In the rows, zero is written as 128.
A single turn carries every row of the set below to another of its rows. Some are shown first; where does it send the rows asked next?
q403: [ 89 163 138 141 144 116  88 164 122 124 129 115 141 163 135 116 109 107]
q611: [131 122 107 142 161 154 127 143 106  87 108 106 150 116 123  91 100 143]
q680: [137 125 133 153 140 144 129 121 113 195 147 104 146 160 121  96 130 123]
q207: [103 157 144 144 144 120  90 170 113 118 125 112 143 184 121 118 111 116]
q633: [111 154 129 147 142 135  94 186 100 140 127 128 129 167 120 118 102 132]
q733: [120 123 110 159 173 148 131 147 115  84 113  90 154 126 125  88 115 140]
q100: [135 119 112 156 155 148 131 140  98  92 106 108 149 127 123  79  91 136]
q249: [129 123 126 153 146 140 142 120 118 195 144 111 145 145 117  87 128 116]
q379: [135 128 131 146 156 135 126 112 124 190 142 101 144 168 117  90 132 117]
q641: [128 101 142 138 142 147 162 124 164 129 119  83 114 142 140 127 134 135]
q977: [125 121 115 171 166 142 135 146 106  90 111  93 153 136 125  76 105 133]
q732: [135  99 166 124 133 132 142 112 153 119 108  97 122 129 132 132 112 125]
q900: [129 123 141 141 142 130 119 106 119 185 143 100 159 162 110  98 123 111]
q345: [104 155 123 133 133 140  96 181  98 142 130 125 117 154 127 118  99 118]
q325: [133  99 144 117 133 144 153 111 160 125 113  93 118 134 131 129 116 130]
q557: [132  94 166 123 129 148 134 117 154 120 123 105 112 125 133 127 109 125]
q541: [119  99 149 112 134 147 144 112 159 126 117 103 116 128 124 134 118 134]
q503: [140 127 130 136 150 136 123 107 121 191 139 109 145 163 114  92 123 118]
q298: [123  97 165 153 142 150 146 133 161 123 133  87 108 137 145 121 133 129]
q79: [120 158 134 142 133 140  98 181  99 132 124 129 125 175 131 119 107 132]
q475: [123 115 110 155 157 156 133 156 110  92 111 100 158 124 123  86 104 151]
q202: [119 115 113 151 159 147 128 150 114  86 109  96 166 126 117  87 102 145]
q8: [107 164 127 144 133 138  98 179 108 140 130 130 121 155 147 116 107 124]
q695: [ 97 153 138 148 152 120  89 177 109 130 127 115 142 174 112 117 106 120]
q187: [122 121 133 143 148 127 133 108 123 185 141 108 156 146 107  87 122 104]
q419: [135 103 160 153 141 145 159 134 154 129 116  89 108 137 148 127 133 138]
q563: [ 84 156 132 145 150 121  94 175 115 129 132 103 133 168 122 116 114 104]
q24: [113 102 147 140 146 152 156 129 164 131 126  88 109 137 136 129 141 141]

q79 -> q541
q680 -> q611
Now these:
q202 -> q379
q563 -> q419
q100 -> q187
q633 -> q325
q298 -> q8

A single turn carries every row of the set below to another of its rows. Some are shown first; where does it send the rows asked next?
q504: [ 87 124 136 127 124 117  95 168 143 126 134 122 153 137 168 107 165 125
 107  81 148]
q679: [112 155 133 152 110 145 109 137 117 129 140 105 148 163 129 148 113 150
 146 122 159]
q661: [ 89 120 114 145 110 129 113 126 151 168  79 110 126 119 138 114 134 127
 112  81 139]
q524: [103 115 122 108 151 141 114 161 118 171 131 143 138  94 151 100 161 138
 128 129 152]
q806: [137 142 141 104 150 114  99 115 110 137  97 122 118 134 129 147 151 107
 126 134 115]
q696: [ 76 119 137 133 124 162 120 132 149 135 116 153 137 120 134 110 152  85
  90 131 136]
q567: [146 137 123 133 115 112 129 134 119  99 125 117 120 137 162  89 124 139
 133 128 151]
q980: [105 143 135 139 134 152 105 127 131 129 125  97 117 138 124  91 112 124
 167 150 168]
q184: [135 142 136 118 144 130  91 122 116 155  96 107 128 138 124 158 148  97
 124 125 116]
q792: [ 79 142 111 116 117 102 113 149 146 155 121 112 141 109 147 153 140  93
 122  81 150]
q147: [ 80 139 136 142 130 130 101 167 138 118 145 103 115 120 166 132 107 122
 148  87 140]
q910: [117 145 145 127 139 138  98 156 125 116 114 141 119 161 123 128  90  91
 118 114 112]
q245: [ 75 108 147 135 128 158 121 160 140 120 124 137 133 117 144 108 161  85
 101 125 135]
q46: [ 94  93 159 133 133 138 116 136 183 136 129 127 150 115 113 121 118  99
 120 105 121]
q265: [106 165 114 144 113 110 128 161 140 121 124 146 156 150 139 101  89 121
 137 104 154]
q573: [107 118 122 128 135 152 111 143 122 165 116 138 139 101 127 185 141 140
 127 116 130]
q341: [ 87 147 128 149 128 120 103 161 143 119 145  96 117 125 163 122  98 131
 153  98 143]
q979: [ 88 145 164 135 155 160  97 152 146 112 143 127 132 133 135 166 121 118
 129 128 134]
q948: [143 117 130 126 130 131 126 123 112 136 116 115 149 113 147 117 189 121
 140 136 143]
q731: [ 82 138 111  91 111 112 117 149 150 127 120 128 140 111 157 152 144  97
 122  92 149]
q254: [111 170 132 134 120 105 128 152 146 118 119 145 147 161 138  98  90 127
 126 129 151]
q956: [ 90 129 123 169 126 136 111 146 168 170 150 108 148 106 136  93 108 122
 137 118 135]
q414: [ 94 130 151 121 139 123 103 157 154 119 132 106 145 139 153  90 164 124
  99  87 146]
q842: [ 82 116 128 148 113 133 110 133 172 172  78 107 142 117 129 129 132 121
 129 100 141]
q544: [ 96 109 132 110 148 147 108 166 137 168 136 139 140  95 154  89 155 131
 131 123 155]
q854: [ 99 125 119 168 135 136 117 143 158 169 148 110 143 105 133  78 113 131
 135 133 137]
q950: [113 148 118 102 146 137 111 133 110 178 136 134 159 120  94 125 127 127
 144 138 126]
q292: [104 108 143 136 119 129 124 134 191 126 129 106 158 120 109 137 122 107
 117 104 117]
q219: [138 135 135  95 152 133 119 131 113 121  96 151 121 120 122 107 139 121
 124 150 121]
q193: [123 127 129 139 122 123 151 125 154 136 111 132 167 114 132  85 131 135
 161 134 165]
q350: [127 148 138 129 128 117 104 141 121 117 114 140 122 162 125 139  94 109
 113 123  99]
q275: [ 80 141 166 136 156 167  98 153 151 128 135 127 136 122 127 165 132 113
 127 123 136]
q673: [129 128 121 137 113 108 155 131 142 124 106 131 145 122 136  87 127 144
 149 138 167]
q791: [144 159 102 142 127 111 116 106 135 158 105 117 140 122 120 104 137 130
 122 150 143]
q775: [126 167 160 125 140 128 134 115 155 115 112 127 142 150 125 121  93 129
 133 143 142]
q570: [135 167 115 124 118 112 127 134 105 118 116 139 142 140 131 157 121 134
 116 118 116]
q859: [142 130 125 136 133 116 134 110 118 136 115 123 145 116 127 116 180 124
 128 152 145]
q400: [118 121 154  93 135 155 119 151 102 125 135 140 143 145 123 142 114 151
 148 119 133]
q823: [116 128  90 130 121 133 110 144  89 142 145 115 122 112 124  91 136 118
 152 136 135]
q174: [104 113 114 133 125 150 108 156 124 171 118 131 143  97 133 171 151 139
 126 104 134]

q842 -> q792
q400 -> q980
Now these:
q147 -> q544
q696 -> q292
q854 -> q573
q775 -> q791
q806 -> q254
q948 -> q910

